Each path below is one point turned by a fixed rotation once a step. After each direction that follows a path, write how fast that rotation turns it, in degrees each step (0 if it stays still).
Each turn is a multiple of 5 degrees from 10 to 175, or 0.
Each row of a path follows its step; steps can be skipped.
Path 1:
step 0: [ 1.40  0.24 -1.36  0.73  2.53  1.81 -0.53 -2.36  3.16 -1.13  1.31 -0.26
 -3.86  1.77  1.11  2.07  2.59  0.49  3.41  2.94  2.17  0.91 -0.77 -1.78
  1.99  1.59  0.07 -1.36]
step 1: [-4.90 -1.99  0.29  0.97 -3.99 -0.99 -0.06 -0.34  1.49 -3.50  0.36  2.43
  2.59  0.00 -2.80  1.41 -0.36 -0.29 -1.42 -1.18 -1.30 -0.67  1.72 -2.24
 -1.36 -1.04 -0.97  1.10]
step 2: [ 1.48  1.12  1.23  0.96  2.57  1.66 -2.13 -2.65 -0.60  2.78 -1.05  1.09
 -1.22  1.44 -1.35 -2.81  0.57  2.72  1.03 -1.69  0.01  0.95 -4.91  0.72
 -3.89 -0.14 -0.22  0.19]
step 3: [-1.03 -0.32 -1.79 -4.52 -2.69 -0.72  0.06 -1.34  2.64  2.15  2.35 -1.50
 -1.48  0.80 -0.95  1.01 -3.34 -0.38 -1.83 -0.56 -1.52 -2.64  1.70  2.22
  2.76  0.09  0.26 -1.78]
step 4: [-0.77  0.09 -0.71  1.24  0.49 -0.44  2.89 -0.93 -0.10 -1.57 -1.88 -2.53
 -1.04  1.92 -1.10 -0.28  3.58 -1.39  5.28  2.49 -1.61  1.59 -2.31 -2.64
 -0.14  2.36 -0.41 -0.31]
step 5: [-0.72 -0.68 -0.91 -1.08 -1.31  0.30 -0.83  2.77  2.72 -0.05 -0.04  0.16
  2.79 -0.57 -2.90  0.13 -3.85 -1.00 -0.72 -2.00  1.39 -0.32  1.14 -2.56
 -4.03 -3.61  1.15  2.03]
step 6: [ 1.74  1.68  2.99  0.00  1.31  0.91 -1.96 -3.22  0.51  2.57 -1.16  1.49
 -0.99 -1.51 -0.79 -4.92 -0.14 -1.29  1.59  1.80  1.19  1.05 -1.11  1.35
  0.36  1.82 -1.00 -3.75]
step 7: [-2.54 -1.52 -1.44 -3.55 -1.86 -1.32  1.96 -0.12 -0.61 -0.49  0.45 -4.72
 -0.61 -0.86  1.51 -0.79 -2.31  1.05 -3.14  1.48 -2.58 -1.29  2.83 -0.71
 -0.52  0.49 -2.60  1.11]
step 8: [ 2.33  1.26 -1.75  2.64  0.50  0.49  1.02  1.14 -2.92  2.37 -3.09 -1.98
  2.84  2.10 -0.62  0.15  1.73 -3.00  3.02 -1.16  2.07  0.04 -2.47 -1.29
 -0.05  2.54 -0.39  1.04]
step 9: [ 1.87  2.07  2.39 -4.29  0.35 -2.35  0.12  3.43  3.68 -0.18  1.21  0.77
  1.56 -2.19 -0.67  0.92 -1.81 -0.48 -0.93  0.47  1.62  1.74  2.55  0.71
 -0.16 -2.89 -0.36  1.45]
Speeds:
[-0.22 -1.26  0.81 -0.06  0.23  0.94 -0.27  0.56 -0.14  1.53  0.73 -0.20
 -0.01 -0.57  0.16  0.29  0.54  0.82  1.00  0.83  0.32  1.26 -1.08 -0.41
  0.26  0.76 -0.21  0.36]	175
[ 0.18  0.66 -0.54  0.52 -0.27  1.87  0.31 -0.34  0.48  1.09 -0.07  0.33
  0.33 -0.29  0.13  0.97 -0.40 -0.71 -0.26 -0.23  0.85 -0.87 -0.24 -0.58
  1.16 -0.82 -0.84 -0.79]	135
[ 0.21  0.11 -0.27  0.93 -0.60 -0.08 -0.10 -0.65  0.10  0.42 -0.26 -0.69
  1.19 -0.18  1.12 -0.12 -0.25 -0.37 -0.38 -1.21 -0.43  0.67 -1.39 -0.67
 -0.72 -0.57  1.12  1.15]	115
[ 0.52  0.76 -0.02  0.20 -0.46 -0.84  0.98  1.09 -0.09  0.53 -0.31 -0.09
 -0.44  0.24 -0.92  0.84 -0.64  0.28  0.73  0.38 -1.22  0.23 -1.18  1.06
  0.90 -1.10  0.29  0.17]	65
[-1.25  0.24 -0.58  0.45  0.64 -0.07  0.55  0.88  0.46 -0.27 -0.33  0.20
 -0.21 -0.43 -1.08 -0.66  0.25 -0.10 -0.15 -1.78  1.13  1.36 -0.12  0.37
  0.48  0.05 -0.67  0.57]	100
Path 2:
step 0: [ 1.61  0.34  1.81 -2.49  1.69 -1.42  1.77 -0.15  4.07  1.50  1.93  1.11
 -1.40 -2.31  0.48  0.33 -0.55  2.46 -0.74 -1.79 -1.12 -0.14 -0.17  2.08
 -0.29  2.25 -0.41 -1.40]
step 1: [-0.47 -1.32  1.32 -2.78 -0.60 -2.28  1.19 -0.65  2.04  0.98  2.39 -1.54
  0.73  1.19  3.00 -0.07  0.10 -1.33  0.63  0.05 -1.03  0.41 -0.03  3.21
 -3.30  2.66  0.67  0.06]
step 2: [-2.38 -0.77  1.10 -0.80  3.32 -1.23 -1.28  1.41  2.84  1.16  1.34  0.75
 -2.51  2.19  2.01  1.85  0.86 -1.89  2.28 -1.71 -0.25  0.71  0.12  1.39
 -1.82 -0.68 -0.56 -0.23]
step 3: [-0.09 -0.42 -0.51 -3.41  0.16  1.09  0.78  1.81  3.26  0.82 -2.00  0.69
 -1.19 -1.52  1.93  1.60 -0.33 -0.46  1.64 -3.24  1.17  1.68 -0.24  0.15
 -2.66 -0.87  2.43  0.58]
step 4: [-2.35 -2.08  3.22 -3.27  1.75  0.22 -0.28 -0.24  0.36  1.04 -3.00  0.02
  0.92 -1.60  0.49  0.12  2.25 -0.55 -1.58 -1.00 -0.98  0.60 -0.59  1.78
 -2.75 -0.61  1.30  2.01]
step 5: [-3.22 -0.28  0.33 -0.78  1.02  0.28 -1.53  2.08  1.52  0.67  0.08  0.54
 -1.80 -2.03 -0.63 -2.07  1.55  0.03 -1.95 -1.62 -2.01 -0.01  2.95  2.46
 -1.70 -0.37  2.37 -1.84]
step 6: [ 0.44 -2.18 -0.34 -1.26  1.83 -1.75 -1.43  1.04  1.65  0.05 -0.07 -1.68
 -1.37 -1.16 -1.22  1.23 -0.68 -0.47 -1.90 -0.71  0.38 -0.08  2.13  0.21
 -1.35  3.46  4.91  0.04]
step 7: [-1.22 -2.22  1.72 -2.04  2.90 -1.01 -0.83 -0.07 -0.41 -0.10  0.81  1.43
 -2.13 -1.70 -1.17  0.32  0.08  1.45  1.46  0.13 -1.26  1.29 -2.43  0.78
 -1.31  4.31  1.64 -1.40]
step 8: [-0.43 -2.58 -0.38 -2.61  0.40  1.49  1.02  2.74  0.70  3.57  2.16  0.68
 -0.84 -0.48  0.93 -1.14  1.32 -0.35  1.74  2.14  0.45  1.82  0.98  1.82
 -0.72  2.64  1.21 -1.17]
step 9: [ 0.88 -2.30  1.72 -2.75  3.21 -0.04 -0.17  2.30  3.08  1.57  2.53 -0.21
  0.21 -0.79  1.08  0.95  1.73 -2.11  0.33 -0.62 -1.70  0.42  0.38 -1.23
  1.96  0.87  0.51  1.76]
Speeds:
[-0.06  0.14 -0.04  0.58 -0.30  0.53 -0.55  0.47  0.34 -0.23  0.75  1.36
 -1.22 -0.24 -0.66  0.74  1.03  1.23  0.17  0.90  0.65 -0.77  0.25  0.88
 -0.93 -0.67 -0.72  0.21]	135
[ 0.19  0.47  0.58 -0.46  0.05 -0.22  0.31  0.24  0.53 -0.62  0.94 -0.25
  0.59 -1.21  0.58 -1.10  0.44  0.17 -1.73  0.41 -0.13  0.52  0.81  0.86
  0.89 -0.62 -0.56  0.98]	80
[-0.50  0.27 -0.26  1.20  0.36  0.60 -1.07  1.31  0.32  0.92  0.57 -0.47
 -0.45  1.10  0.47 -0.23  0.30 -1.26 -0.10 -0.12 -0.05 -0.09  1.59 -0.16
  0.78 -0.28 -0.03 -0.45]	110
[-0.45 -0.45 -0.73 -0.10  0.15  0.42  0.24  0.31  0.09 -0.64 -0.84 -0.46
 -0.49  0.19  1.27  0.04  0.27 -0.52 -0.66 -0.58 -0.26 -0.23 -0.84 -0.47
 -1.18 -2.27 -0.18  0.45]	45
[ 0.43  0.95  0.47  0.14  0.24  0.12  1.16 -0.18 -0.42  0.16  0.61  1.22
 -0.07 -0.41 -0.74  0.27  0.56 -2.22  0.46  0.28  0.28  1.01 -0.14 -0.29
 -0.47 -0.63  0.62  0.35]	60
[-0.82 -0.90 -0.07  0.47  1.85  0.20  0.28 -1.68 -0.32  0.64  0.50  0.63
 -0.04 -0.26 -0.04  1.29 -0.21  0.14 -0.63 -0.66 -0.22 -0.20  0.21 -0.01
  0.99 -0.37 -0.62  0.21]	155
